Each row below has a hidden score, from 0 to 30, with 15 about the middle. What is it? The score is a weighted sum of the row's numbers plus the product of two more (or one squared), each taken from its middle value.
[  5  -4  34  -7  -5   6  29  -8  15 -23   4 -25 -25   5 -12  13   1  15
 -13  -2  22  -7 -25  11] 14
[  5 -23  16  -4   1  20  30 -50  16  42   0 -22 126   0   8  13  -2 -46
   6   0   8 -16  79 -15] 2
[   5  -16    7    7   -2   20   27   17   14   94   -7  -21   11   -7
   36   14   11 -103   -7    6   18  -12   44  -23] 25
[-63 -14 -27  -1  15  18  23   2  15 -14   5 -22   2  -2   5  21   5  14
  -3   9 -65 -12 -14   4] 19
[  2 -18  81  -2  -6  17  28 -49  15 -14   1 -25   3   5 -33 -22  11  12
  -7   1  31  22  27   7] 14
[  8 -11  13  -9   3  18  25 -24  16  11  10 -27  21  -8   1  16   9  -5
   2   8 -10  -6  15  -9] 15
[ 26 -14 -24   4   0  -2 -51  19   0 -20  -2  72 -21   1  17  15 -23  15
  13   5 -21 -10 -10   9] 22
[-19 -20 -26  -4  -3  21  23 -32  17 -11   4 -19  55  -5 -11   7   1  15
   0   1 -44   3 -13  -6] 11
[-59 -18 -26   3   1  21 -24  20  18 -18   7  32 -19   1  18  15   4  15
 -34   8 -39  -6 -13  -1] 12
[  8 -18   4  -2   3  15  -5  22  16 -23   0  13 -19   1   0  13 -15  15
  14  10  31  -8 -15   5] 16
[  5  11  -1   2  -3 -21  16  -6  -2 -15  -1 -22 -23 -10 -32 -68   2  17
  -4  -1  22  52 -36  18] 20
[-15 -13 -26   7   4  16  -7   2  15 -20  -3   0 -18 -10   7  16  15  15
 -22   8  17  -5 -13   7] 17
[  3 -10 -28  -3  -5  16 -13   6  16 -18   4  29 -21   7   8  17  -3  16
 -14  -2  23  -4 -14   2] 10
[  3 -10  18  -7   2  22  23 -59  12  17   4 -22  97  -6  -8  16   7 -20
  -6  -2  -3 -18  65 -11] 8
[-114  -21  -22    4    0   20   -4    8   16   -6    6   23  -19   -4
   20   14    5   13  -30   28  -45  -12  -14   -4] 20
[ -2 -21  72  -1  -1  21  19 -11  13 -12  -3 -13 -16  -4  -5  13  -3   8
  -9  -2  23 -13   7  -2] 14
[-39 -17 -25  -7   2  19  20  19  17  99   4   5 -17  -4  52  15  31 -64
  -4  -1   9  -2 -11 -25] 16
[  2 -13  16  -3  -6  20  30 -44  15  29  -3 -24 110  -2 -13  22  10 -39
  -1  -2  12 -34  93 -10] 8
[ 32  86 -28  13  -7 -63 -42  13 -53 -18   8  46 -19   4 -21 -64   7  14
 -27 -26  25  25 -11  17] 12
[  49  127  -24   -1   -6 -120  -80    8 -127  -16   -3   62  -20    1
  -28  -68  -10   15    6    7   28    1  -13   31] 11
[-10 -11 -22  -9  14  17  -1   7  14 -17  -2  -3 -15  -3  -5  13  11  12
  -8  10   5  -6 -13  -2] 13
[  9 -11 -16  -3   6  21  30 -31  16  -9  -1 -33  36   1 -17  10   5  15
  -2  -3  -8 -13   3  -2] 11
[  25   83  -21   -7   -3 -102  -77   18 -116  -21   -1   52  -18    7
  -24   -2  -40   17   14    0   25   -8  -12   22] 10
[  0 -15 -16   0  -1   8 -10  19  12 -19   2   5 -18   4   8  16 -15  16
   1   3  -6  -5 -12   1] 15
[ 11  -1  31  -4  -1   3   5  16   9 -17   8  -5 -17  -7 -26   3  19  13
   1  -3  30  28 -31   3] 14
[  9 -15 -14  -3  -4  17  27  -2  15 -16   3 -29  -9  -4 -14  11   0  17
   0   1  20  -2  -9  -4] 15
[ 15 -10 -24   3  -6  10  22 -14  16 -19  -1 -23 -11 -13 -18  -5   0  13
   5   4 -20   0 -11   4] 21
[-38 -10 -25   0 -13  19  12   5  15  52   7 -10 -19   3  27  13   2 -24
  -7   6  -5  -8 -14 -15] 20
[ 10 -17 -16  -6   1  19  12   5  17  -3   2 -20 -15  -1  16  10  -2  15
  -1   3 -27  -9 -12  -5] 17
[  4 -12   5  -1  -5  19  29  -4  15 -11  -2 -27  10   0 -10  12   3   6
   3   0  23 -16  16   3] 12
[ -1 -14 -23  -2  -2  19  -9  15  14   1  -5  -2 -20   2  30  11  -1  14
  -1   3 -39  -9 -11 -16] 18
[  2  -8  15  -3  -9  20  13  23  14  -5  -3 -20 -14   2   4  17   5   9
  -5  -2  16 -11   6  -9] 11
[  8 -12   6   2 -10  -4 -19  20   2 -19  -8  22 -20   9 -17  14  -3  17
   0  -3  27   6 -22   0] 13
[ -1  -8 -22   2  12  16  13  15  15 -22  -2 -14 -14  -1  -5  11   1  15
 -14   7  25   1 -16   1] 13
[  31   83  -23   -4   -5  -85  -31   11  -73  -16   -4    9  -20    9
  -18 -103   16   15    7   -2   20   34  -13   24] 9
[ 13  48 -15  -3  -2 -48 -10  20 -33 -18  -2 -18 -16  10 -36 -83  13  14
  -1   0  24  46 -28  19] 11
[ 17  -8 -21   4   0  21 -11  14  16 -10 -12   7 -16  11  12  15   0  13
   5  -6 -40  -9 -14   1] 16
[ 13  34  -6  -9   0 -53  -5  10 -36 -18  -4  -2 -21   1 -15 -58  11  15
  -5   3  28  30 -31  11] 12
[  0  -4 -28  -4   2  19  26  -6  14   7  -5 -28  12   9   9  13  11   8
  -5   5 -20   3 -11   3] 10
[ 10  -3  92   3   5  17  32 -69  16 -19  -1 -22   5  -2 -34 -31   7  10
   4  -8  22  32  32   0] 28
[  6  -3  57   3   6 -18  -2  -2  -8 -22   0 -13 -17   3 -12  17  -8  12
   2  -5  26  12 -49  14] 15
[ -56  -20  -26    4    0   19   19   19   15  126    1  -19    0    0
   44   14   30 -102   -8    1   32   -9  -15  -23] 29
[ 33  23 -25   1  -3 -23 -31   4 -14 -13  10  28 -18  10 -15   3   1  14
  -7   3   9 -11 -12  12] 14
[  7  58 -20  -2  -1 -65 -20  17 -50 -20 -14  15 -17  -4 -22 -76  11  15
   0   1  21  43 -26  23] 11
[ -1 -10  75 -11  -8  -1  16  -2  10 -19  -3 -23 -28   0 -31  12  -6  16
   6  -7  33  28 -41  -3] 20
[ 10  -9  14  -6  -1  19  10  15  14   7   1 -10 -19   1  14  13 -10   0
   1  -6  14 -12   9 -16] 12
[  5 -13  57   7   0  15  26 -62  16 -16  -6 -27  19   2 -25 -36   8  12
 -12  -7  22  29  24   7] 14
[  6 -18  56  -5  -1  20  31   2  15 -10   4 -19  -6  -3  -6  14   1   3
  13  -6  17   0  25  -8] 14
[   9   -6   -8   -4    2   21   29    9   15  127   -1  -21   51   -1
   46   17   22 -127   -2    4   74   -7   34  -35] 15
[  3 -14 -26   2   2  20  29   6  16   8   1 -27   0  -4  12  13   3   8
  -3   2 -42  -2 -10 -15] 15
[  8 -16   1  -3  -1  20  23 -43  15  61   4 -25 127  -3  -1  15   9 -68
   3  -8  17 -30  86 -12] 3
[  3  -9  60  -3  -5  19  25   7  15  10   1 -24   9   6  -9  14   4 -23
  -2 -10  18 -22  69 -13] 16
[  2  -3  26   1  -8  19  27 -58  14  32  -6 -28 111  -7   9  16   4 -45
   0  -2  21 -28  93 -13] 10
[  0 -17  60   0  -3  19  21 -29  14 -12   4 -26  36  -3 -24  -4   8  -7
   7  -7  15  -9  77   4] 19
[  4 -19  53   6  -9  12  30  10  14 -21   7 -26 -12  -4 -21  -1  -3  15
  -5  -1  30  23 -13   4] 14
[  2  -4  40  -3   4 -19  14  -2  -3 -23   4 -28 -25   4 -27 -25  -6  14
  -7  -1  33  33 -53   8] 16
[  5 -18  76 -11   3  17  23 -70  14 -10   3 -22  30   4 -29 -44   9   4
   4  -1  23  33  56   5] 13
[  6 -17  15  -5  -2  19  24  -9  15  85   7 -29  52  13  36  14  21 -91
  -3  -4  19  -7  50 -21] 4
[   0   77  -13    0   -8  -83   -1    5  -63  -19    4  -24  -25   -3
  -29 -127    3   12   -3   -2   24  101  -34   22] 14
[ 11  11  25   5  -5 -15  28 -28   4 -16  -3 -17 -23   7 -25 -88  12  15
   2   3  25  83 -44  19] 17
[ 20  37 -18   1  -2 -46 -14  11 -33 -19 -13  -1 -23   2 -18 -59   9  14
  -3  -2  28  30 -17  18] 14
[  2 -10  16 -10   0  21  26  -4  15  83  13 -25  29   5  39  15  30 -80
   0   2  14 -11  29 -10] 7
[  5 -17 -28   2 -10  14  29   4  14 -16   7 -26   4  -4 -15  -1   6  15
 -11  12  26  19 -12  11] 15
[ 31 -12 -25  -1  -2   1 -21  15   5 -16   0   8 -17  -1   7  16  -5  13
  -8  -3 -43  -6 -11   6] 18
[  7  -5  27  -7   1  -4 -25  10   1 -16   7  11 -19  -5 -13  15 -17  17
   5   4  26 -11 -28  14] 18
[ 10  -7  27   3 -13   5  27 -41  15 -18  -6 -27  -1  -7 -31 -68   6  15
  -9   6  22  61 -18   9] 21
[ 22   3 -22   7  -1 -15 -32  14 -11 -21   0  35 -16   5  -1  16 -11  18
   1   8  17  -9 -13   8] 16
[-37  -8 -24  -2   3  20  11  18  14  11   6  -9 -13   3  24  19  -2  10
   1   0 -21  -2 -13 -20] 16
[ 11  22 -23   4   3 -16 -29   6  -3 -16   7  24 -16   9 -20 -15   7  16
 -22 -27  32  -8 -13  14] 14
[ 47   2 -30  -9  -7 -19 -67  20 -19 -22   1  62 -18   2   9  12 -23  15
  -5  -4 -69  -1 -12   7] 19
[  93   86  -21    5    2  -89  -89   19 -100  -13    2   74  -17    7
   -4   -3  -28   15    8    0   23   -7  -12   19] 12
[  4 -16  26   3   0  19  25 -13  15  70  -7 -33  64   0  17  17   9 -80
  -2  -3  22 -18  88 -16] 7
[ 26  49 -25   5  -3 -59 -29  11 -44 -17   1  12 -19   1 -20 -71   9  16
  -9  -3  19  41 -11  18] 12
[-20 -11 -24   1   4  19  25   7  13 -10   4 -31  -2  -6  -1  18  10  14
  -3   2 -14  -4 -10   7] 14
[-127   -9  -26    2    3   21  -14   17   14    5   -5   57  -17    3
   41   11   15   14  -12   17  -60    3  -12  -22] 18
[-10 -21 -22   6  -6  19  25  -2  16  77  -4 -17  80  -3  22  13  -1 -61
  10   1  19   3  10 -18] 18
[-71 -13 -22   6  -1  18 -34  12  15 -15   1  41 -13  -8  26  12  -5  17
  -5   3 -75  -3 -11   0] 19
[  2  -3  31   4   3  21  30 -22  17   0   4 -23   2  -6  -1  15  10   0
  -8  -1  15 -11  22  -7] 19
[ 39  -9 -21   0  -2 -16 -49  15 -12 -24   0  43 -22   7   2  12 -18  14
  -2  -5 -13 -12 -13  16] 21
[  7  -8 -15  12  -2  20  27 -20  14  -2  -2 -36  17  -1  -2  15  11  12
   1  -1 -30  -7  -7   2] 16
[-22 -18 -26  -3   6  19  -5  15  15 -16   9   8 -19   5  11  16  -4  15
  -6  -6 -34 -12 -13  -9] 12
[-28 -13 -23   4   3  19  29 -29  14   2   7 -19  74  -4  -3  16   4  15
   0   0 -40  -1 -13  -5] 10
[  3  -9  15   0   1  18  19  20  11 -13  -4 -24 -17   1   3  14  -2  13
  -3   6  -3  -2  -7   0] 14
[  5  -5  17   8   2  18  29 -16  14  81   4 -21  52   5  28  16   8 -88
   4  -7  28  -8  58 -23] 8
[  2   3  52  -3  -2 -20  30  -7  -6 -16 -11 -32 -33  -1 -29 -42   1  13
   2   8  24  55 -62  20] 23
[  6  -7 -29   0   7  18  14  14  14 -10 -12 -14 -10  -4   8  12  -7  14
   5  -6 -33 -12 -12  -1] 15
[  0 -17  45   4   7  10  25 -15  15 -21  -4 -23 -17  11 -19  16  -2  16
   4   0  24  19 -15   4] 18
[  7 -11   2  -6   0  21  17  13  14  30   5 -17 -14   5  21  16  12 -18
  -8   3  -6  -9   0 -18] 12
[  84   97  -23   -4    3  -98  -92   12 -113  -21  -13   86  -17   10
  -18  -10  -22   13   20   -1   25  -10  -11   12] 8
[  8  23  -4 -10 -10 -47 -49   2 -48 -19   1  41 -21  -4  -6  16 -25  15
  10   2  25 -10 -18  26] 15
[-13  -9 -25  -1   6  19 -11  16  14 -13  -2  24 -18   6  16  16  -9  15
   1   7 -17  -9 -13  -2] 13
[ 17  -8 -18   5  -1  -6  15   6   8 -18   7 -20 -23  -2 -12 -14   5  16
  -4   3 -10  -7 -12   6] 19
[-70 -11 -25  10  -2  20 -19  10  16 -10   1  30 -16  -4  32  13   2  16
 -13   0 -53  -5 -12   0] 17
[  0  -9 -11   4  -2  17  30   0  15 -11   3 -29   0 -10 -10  10  10  18
  -8  -3   4   0  -5   0] 15
[  3 -10   2  -7  -4  21   4  12  15 -13   3  -4 -18   5  -6  15  -3  15
  -8  -9  23  -9  -7   1] 10
[-30 -14 -28   6   4  14  15  17  15 -20  -6 -20 -11  -4 -10  15   8  14
   3   7   8  -6 -12  10] 17
[-127  -18  -23    1    4   21   -5    6   16   -7   -2   14  -18    4
   23   14    7   14  -31   32  -57   -6  -13    0] 19
[  6  27   1   1   0 -51 -42  18 -50 -16  -1  44 -23  -4 -14  11 -29  14
  16   2  19  -2 -25  11] 17
[ 20 -16  52   0  -3  19  24   0  14 -12  -6 -32 -11  -2 -20  17   7  10
   0   5  17  -9  12   6] 15
[ -2 -17  -8   6  -6  20   6   5  15 -10   5   2 -18   2  15  15  -1  14
   5   0 -19 -12 -11 -11] 16
[  27  113  -22    3   -4 -118  -73    9 -127  -19   -8   51  -22    4
  -17  -49   -8   15   11    2   28   -3  -13   22] 10
[ -6 -10 -20   2  -5  21  28 -16  16  -5  -3 -31  24   4  11  11  10  15
  -3   2 -26  -6 -10   1] 12
[  8  -7 -25   6  -2  21  10   9  15  12   3 -10 -17  -3  32  14   7   9
   4  -1 -39  -4 -12 -12] 17
[  6 -10  -8  -1  -4   9   6  13  14 -18  -1 -16 -22  16  -5  13  18  14
  -1  -2  19 -13 -16   0] 11
[ 15 -15 -24   8  -3   7  32 -37  15 -18  -1 -28   0  -5 -21 -33   2  15
   1  -4  10  14 -12  11] 20
[  3  23 -26   0  -3 -18 -26  14  -1 -20   0  21 -22   1 -12 -14  -4  14
 -28 -16  19  -7 -11   1] 16
[ 10 -11 -26  -6  -2  -6 -34  17   3 -13  -5  42 -19  -9   1  15 -14  18
  -4  -3  17 -15 -15   2] 17
[ -1  20  10   8   2 -69 -53  25 -78 -18  -3  44 -19   6 -20  14 -44  16
   9   2  22   1 -26  19] 19
[  1 -16  12 -11   9   4 -19  11   7 -16   7  12 -21   5  -4  13 -15  13
  10   7  21  -2 -20   9] 14
[  13  -14    4    5    2   21   29   12   15  127    3  -23   55    0
   46   16   24 -127   -3   -8   72    1   62  -38] 6
[ 59  30 -25   4   9 -50 -76  12 -56 -15  -3  82 -17   4 -10  14 -38  14
  22  -7  27 -22 -13  11] 16
[ 23  22 -25  -1   3 -29  -5   2 -12 -22   1 -11 -19  -6 -12 -46   4  13
  -7   6  40   2 -12  14] 17
[  3  -6 115   1  -7  19  28 -14  12  -5   0 -28 -10   2 -11  16   5 -12
  -6 -10  23 -23  58  -5] 20
[  5 -11  33   1  -8  20  25   7  14  -6   0 -21  -9  -4  -7  17   2   7
  -3 -11  30 -18  11 -10] 13
[ -1 -11 -21   7  -2  20  25   7  12  -7  -5 -21  17 -10   1  20   7  13
   2  13  11  -2  -2  -6] 15
[ 24 -13 -21  -5   5  10 -29   5  11 -20   9  43 -21  -6  15  14 -30  14
  13   3  -6 -10 -11  -2] 16
[ 39  -8 -28  -7   1 -19 -54  14 -18 -20  -7  44 -19   4   1  13 -27  13
  21  -2 -13  -7 -12   9] 21
[-25 -18 -26   6  11  19  13  16  15  53  -4   8 -18  -3  47  17  23 -22
  -9  -1 -13   6 -11 -16] 16
[ 11 -23 -22   5   3  20  -2   9  18   1   2  -6 -21   5  28  16   2  15
   1  -6 -43  -1 -12  -9] 16
[  5  -9  54   1   2   6   9  20  13 -20   6  -7 -15   0 -20  15   4  16
  -5  -4  15   7 -29   1] 13
[  0 -20  48  -2   1   4  27 -47  14 -17   2 -12 -25  -6 -25 -24   9  14
 -11   9  17  27 -26  11] 20
[  8 -15  46   4   0  18  27 -37  17  17   2 -22  61  -3 -17  14   0 -38
  -2  -5  22 -48 107 -11] 22
[ -2 -16  40   0  -1   8  16  -5  14 -18   8 -24 -26  -5 -10  15   0  14
   5   0  25   6 -20  -5] 22
[-113   -4  -28    0    7    6  -33   16   14  -20   -6   42  -19    4
   20   21    0   14  -36    0  -88   -1  -12   12] 25
[  8 -17  40   8  -1  19   7  16  16 -10   5 -11 -22  -3   1  15  -6  10
   5  -4  25 -20   4  -4] 17
[ -6 -11 -23   0   7   5  27 -13  15 -13   9 -15  -7   1 -17 -19  10  15
  -9 -11 -32  -4 -10   1] 15
[ -6   8  10   3   2 -17  -1   6  -1 -15   1  -9 -23 -15 -22 -26  -2  14
   3  -7  27  40 -35  12] 22
[-43 -11 -25   5  -1  19  25  17  16  67   2   8 -19   2  49  13  31 -40
 -13   3  -1 -18 -13 -21] 17
[  1 -18  15  -1  -8  20  26 -20  14  -9  -1 -24  16  -5 -10  11   6   6
  -3  -2  26  -5  17  -6] 12
[-64 -19 -28  -9  -3  13 -36  15  14 -20   1  46 -18   3  12  13   2  15
 -27   1 -60 -11 -12   2] 11
[  6  -2  -3   4   6  21  26  -2  14  91  -8 -22  34   2  28  12  15 -78
  -2   1  15  -4  16 -34] 14
